In the rows, 128 means zero.
A single turn carries every row of the set below to another of its rows. Some are shown first; where does it send the rows asked next?
Sela: [141 127 186 137 130 139 111 140 127 165 108 129 108 105 129 162 147 197
 105]
Situ: [145 101 145 134 118 102  88 123 130 157  89 147  87 126 131 154 133 180
 119]
Fet: [ 96 145 112 119 147 159 110 175 131 125  85 138 107 116 168 134  97 176
 126]
Bef: [154 143 122 110 121 148 128 175  88 154 142 124 133 134 175 121 111 119
 144]
bulu: [127 155  93 111 153 143 131 162 108 137 149  92 124  95 137 128 130 156
 142]
Buvi: [141 104 140 155 144 117  76 151 157 122  98 106 118 130 130 159 117 133
 168]
Purul: [157  98 132 162 153 135  88 169 119 114  98 115 132  83 146 149 118 150
 154]
nuva: [153 136 105 147 151 126 116 121 149 114 111  87 109  94 125 130 152 116
 158]
tozog: [139 102 122 155 128 142 111 155 156 176  97 100 148 124 141 148 169 113
 112]
Giras: [119  95 127 136 138 122  93 145 119 125  87 121 117 100 173 161  84 170
 126]
Vog: [143 154 147 119 154 133 160 158  92 152 137 149 145 111 161 148 118 123
 131]
fivaz: [151 136 117 138 120 136  97 130 148 141  74 126  59 137 139 151 164 149
 134]
Faduv: [149 159 157 105 150 147 152 135 107 119 108 164 141 107 132 157 109 146
 139]
Zemed: [155 117 136 166 116 144 120 133 146 144 120 137 155 129 150 143 175 103
  98]
fedok: [127 142 153 145 118 163 114 100 140 124 103 117 110 106 130  95 176 135
 116]
vural: [108 168 147 117 131 157 138 122 126 133  82 164  90 147 162 132 140 132
 117]
sib: [114 135 157 152  83 147 108 118 153 107 114 111 128 118 157 108 155 123
 110]
zome: [139 128 165 118 116 144 116 139 124 177 116 149  96 106 105 164 172 156
 125]
gisa: [138 162 118 106 124 106 136 170  99 142 154 105 115 124 142 125 124 150
 154]
Feze: [142 104  95 140 104 118 119 139 133 163 118 144 132 126 176 137 134 100
 101]
Votaz: [ 92 163 151 117 153 148 135 133 140 146 121 117 136 115 124 111 135 183
 107]
Kifeb: [154 112 121 140 144 167 110 164 112 112  84 102 161  97 167 137 110 148
 132]
vezof: [103 153 161 121 108 118 126 153 157 158 127 108 124 122 136 115 127 189
 103]
vuz: [139 140  60 132 131 138 117 174 152 143 106 125 112 136 164 143 136 122
 124]
pibol: [133 145 181 119 133 128 117 144 162 154 103 123 118 126 138 152  93 192
 120]
Gefa: [129 137 136 112 123 126 140 114  87 137 119 168 128 147 171 150 119 126
 109]
vagav: [142 132 151 134  78 171 106 126 135 136 137 145 122 136 156 138 159 110
 106]
bure: [141 132 132 147 128 108 102 134 130  86 112  93 110 115 138 136 130 120
 175]

Purul moves to Vog
tozog moves to Kifeb
Now these:
gisa moves to vezof
fedok moves to nuva
fivaz moves to vuz
Gefa moves to Situ
Bef moves to pibol

A single turn carries every row of the set below to another of its rows. Some are shown first; where does it send the rows asked next?
mabat: [144 120 117 150  99  68 131 114 156 145 127  67]
Bifal: [143  79 125 179 146 132 130 148 118 111 115 102]
zosi: [145 102 112 167 139  96 103  71  91 140 141  92]
medad: [157 133 122 138  93  68 107 112 132 139 116 103]
nonin: [162 111 125 206 123  84  98  98  92 129 142  37]
fize: [148 160 128 132 137  76 107 145 133 146 102  53]
deg: [139 123 116 128 111  69 121 108 149 138 129  88]
Kepu: [142  87 127 176 145 134 136 153 125 118 110 101]
Rasut: [142  85 126 173 145 131 135 155 124 114 111 101]
Ledan: [156 130 136 195 159 109  96 102  66 140 133  59]
gute: [143  92 132 180 148 136 135 159 122 118 109  96]
kigov: [145  81 128 186 151 134 127 149 110 111 115  95]
tup: [162 164 144 149 105  76 108 151 127 145 101  78]
zivim: [145  90 133 187 151 138 131 157 113 116 110  92]
Rak: [151 106 101 149 131  73  85  79 103 129 131  73]
suzar: [165 113 118 166 101  73  88  86  98 127 130  97]
lili: [151 165 152 175 158 109 113 147  95 154 112  51]
gulir: [142  81 126 182 145 134 133 145 118 115 114 102]
Nugal: [161 159 152 182 146  91 100 149  96 134 120  33]
bikaz: [138 159 138 136 138  96 132 142 137 161 108  79]
rezu: [162 120 132 195 142  90  84 102  75 122 142  48]
veko: [144  91 132 177 149 134 133 162 122 114 109  94]
sef: [151  96 108 175 104  72 112  82 123 133 143  65]
vuka: [173 163 152 183 122  86  89 146  90 137 108  58]
goto: [160 126 120 177 149  85  75 101  75 126 128  45]
fibat: [160 159 136 166 152  87  87 142  95 138 108  32]
rozul: [152 151 138 165 113  79 129 149 145 150 115  40]
lireb: [175 131 135 193 119  85  77 107  72 125 126  70]
zir: [162 144 144 200 128  88 109 139 106 140 124  21]
fus: [146  89 132 185 152 135 129 159 113 112 111  91]
goko: [142 128 106 120 123  67 105 106 138 141 116  79]
biz: [145  82 129 188 150 137 129 147 111 113 114  96]
kud: [149  98 109 162 122  76  98  77 107 123 147  81]
sas: [147 160 142 141 127  80 123 155 143 145 113  58]
Bulob: [133 120 114 131 126  88 127  96 134 153 126 105]

biz moves to gulir
tup moves to vuka
rezu moves to kud
Now these:
Bulob moves to bikaz
rozul moves to zir
fus moves to kigov
Rak moves to goko

